One vector is turned by the same rotation once a tick. Each row is the vector after some number of ticks, and that number follows the row.
The counts run from 0 to 254.
[156 113 107 110 165  92 168 108 162 144 118 166 144 134 139 116 148 141
 161  94 125 175  83 168 111  92 136 174 119 141  98 142 144 104 118]
87
[168 122 124  97 129 112 172 133 127  77 154 129 146 119 150 122 110 133
 112 104 116 155  91  99 115  67  74 140 119 146 163 128 116  77 122]
182
[166 104 141  90 125  98 161 119 184 166 152 123 114 141 121 111 121 122
 158  79 119 122 141 171  97 113 160 167 146 122 112 127 158 108 128]
91
[112 143  91 124 113 137  93 120  90 125 147 173  87 118 152 158 157 138
 150 109 158 164 146 130  93 144 148 161 145 184  93 103 151 150 120]
153
[146 127 129 104 103 125 165 131 157 128 185 116 113 106 162 121 166 106
 140 115 146 140 153 123  99  86 120 146 122 203 163 112 157 112 144]
169
[109 111 127 181 164 148 129 102 130 138 133  97 134 129 112  91  90 124
 136 125 124 108 131 151 196 136 139  87 141  90  77 101 123 128  86]
209
[161 100 157  89 128 103 161 131 186 164 151 123 119 136 110 104 119 112
 161  88 121 100 151 166  96 108 154 163 148 127 125 133 156 113 131]
92
[141 158 123 105 110 140 158 133  98  65 132 158 140 116 148 132  99 165
 108  82 140 147  72  98 136  97 103 139 129  97 105 123 108  86 126]
22
[146 146 116  98  82 145 141 102 117  92 178 120 109 132 155 144  97 176
 115  68 124 123 110  90 119 110 137 133 151 100  95 104 115  97 135]
25
[169 136  96 164 122 160 100 118 108 123 151 126 149 122 138 157 167 147
 123  83 107 103 136 144 181 167 137 136 126  99 119  75  94 151 148]
134
[ 85 138 142 185 127 111 104 119 112 122 171  74 119 139 120 120  98 145
 139 122 143 114 181 145 162 142 122 100 141 136  88  94 151 139  87]
46
[ 99 122 153 133 131 157 136 170 124 116 125 174 121 100 146  96 148  76
 158 163 187 134 134 121 104 124 113 128 117 195 130 125 150 146 131]
160
[164 111 126  98 130  93 161 102 179 166 153 129 115 144 125 119 126 127
 160  72 122 143 128 174 100 110 165 171 144 121 101 131 157 108 126]
90
[124 126 101 138 144 134 142  98 114  93 139 138 143 147 140 112  73 163
 131 112 113 152  73  97 149  88 116  92 148  91  77 131 106 100  96]
196
[145 116  96 147 178 140 119 108  61 171 128 136 102 141 120 160 167 111
 107  97 104 168  97 151 138 174 127 127 114 139 121 139 126 125 103]
229
[126  87 136 153 133 107 149 120 129 157 157 154 128 188 139 111 142 101
 175 133 141 158 130 139  84 150 156 149 129 118  88 162 187 133 128]
78
[132 156 137  72 136 111 145 159 140 147 111 141 105 133  88 143 113 157
 109  89  90  93 122 136 101  80 104 107 172 153 145 143 123  89 123]
106
[155  79 133 116 181 136 172 127 166 140 106 174 160 125 140  86 152  99
 172 133 126 137  84 144 120  98 118 155 105 144 124 138 124 123 134]
84
[138  70 116 128 162 107 140 118 110 143 134 160 129 172 152 146 177 123
 167 147  95 147 125 116  75 110 116 146 127 181 134 148 154 119 129]
74
[116 128 114 127  95 147 101 128 108 135 172 150  78 123 150 141 149 115
 155 115 170 137 165 129  86 156 164 150 152 178  96 103 165 156 127]
155
[118 112 127 177 193 139 116 134  92 108 125 102 143 101 129 119 127 107
 117 146 123 130 128 139 181 123  71 105 106 171 146  92 105 136  81]
52
[120 141 163 173 117 141 124 170 124 127 134 121 158 157 105 128 163 149
 127 130 107  43 168 126 157 135 111  90 142 106 141 114 117 145 156]
126
[123 125 131 168 112 142  79 156  71 105 129 160 121 130 125 142 122 115
 149 112 161 117 161 142 133 194 136 161 130 101  96 101 142 168 116]
143
[129  88 152 124 157 133 128 148  93 168 132 149 110 172 118 150 192 106
 144 139  92  96 146 125  75 155 117 133 122 170 148 156 153 139 143]
235
[146  96 155 114  92 131 150 133 133  98 182 103 123 163 130 105  59 121
 133 113 120  98 139  83  99 108 126 112 161  87 127 135 142  99 124]
189
[145 162 122 144  93 146 172 160 142 142 149 164 130 106 139  90 149  70
 120 109 193 168 111 145 145 136 153 129 124 112 124 130 156 126 151]
3
[145 102 120 134 142 203  90 143  96 107 124 167 121  84 142 130 144  90
 142 129 144 100 132 124 136 165 128 154 123 149 126  81 101 169 132]
147
[126  95 123 121 139 135 138  93 151 118 158  94 130 155 130 125 106 173
 145 123  77  74 152 103 137  72 128  94 172 131 104  99 119 108 116]
201
[106 128 110 163 176  85 118 107  91 148 114 102 116 140 106 161 141 155
 118 105  93 135 166 168 158 126 113 125 142 153 106 103 144 111  75]
217
[107 178 151 123 113 112 136 164 120 156 127 141 105 161  81 124  92 144
 107  87 135 111 119 138 121 129 129  77 178  90 103 167 149 112 116]
110
[166 124 105 143 123 154  97 130 107 112 144 125 144 119 133 167 178 153
 129  98  92  76 166 137 154 153 122 150 132 135 142  68  94 149 150]
136
[110  95 135 127 141 125 140 106 146 117 144 102 135 158 122 124 106 175
 150 131  77  68 160 106 129  72 119  93 170 140 104 102 123 112 111]
202
[127 139 156 116 105  90 172 161 142 110 162 127 126 124 146 114 151 110
 140 129 157 146 154 121  90  82  97 149 121 194 161 130 171 100 134]
171
[175 144 120 106 102 146 188 145 152 121 143 153 139  91 155 115 178  94
 109 103 143 137 115 122 131  87 120 147 119 153 170 105 125 103 166]
7
[110 164 140 147 100 108 162 180 130 134 115 189 132 127 123 104 160  90
 140 130 189 160 140 144 111 116 130 132 134 146 126 146 178 129 142]
0
[149 168 127 104  88  90 184 150 125  99 135 162 136 120 142 145 166 145
 110  89 142 151 132 122 111  84 107 162 129 149 149 123 150  82 150]
10
[147 138 151 141  94 117 172 148 133 106 182 112 134 123 143  82  93  79
 125 102 183 170 111 127 125 128 119 137 110 101 132 142 162 107 122]
176
[139 108 129 151 123 187  84 146  88 110 135 160 116 105 136 128 125  89
 144 119 158 108 145 133 143 196 145 155 128 111 107  87 120 174 125]
145
[159 106 127 138 147 173 134 124 132 177 154 160 134 147 142 106 172  87
 156 111 142 141  74 144 118 175 152 138  98 111 105 154 130 156 157]
242
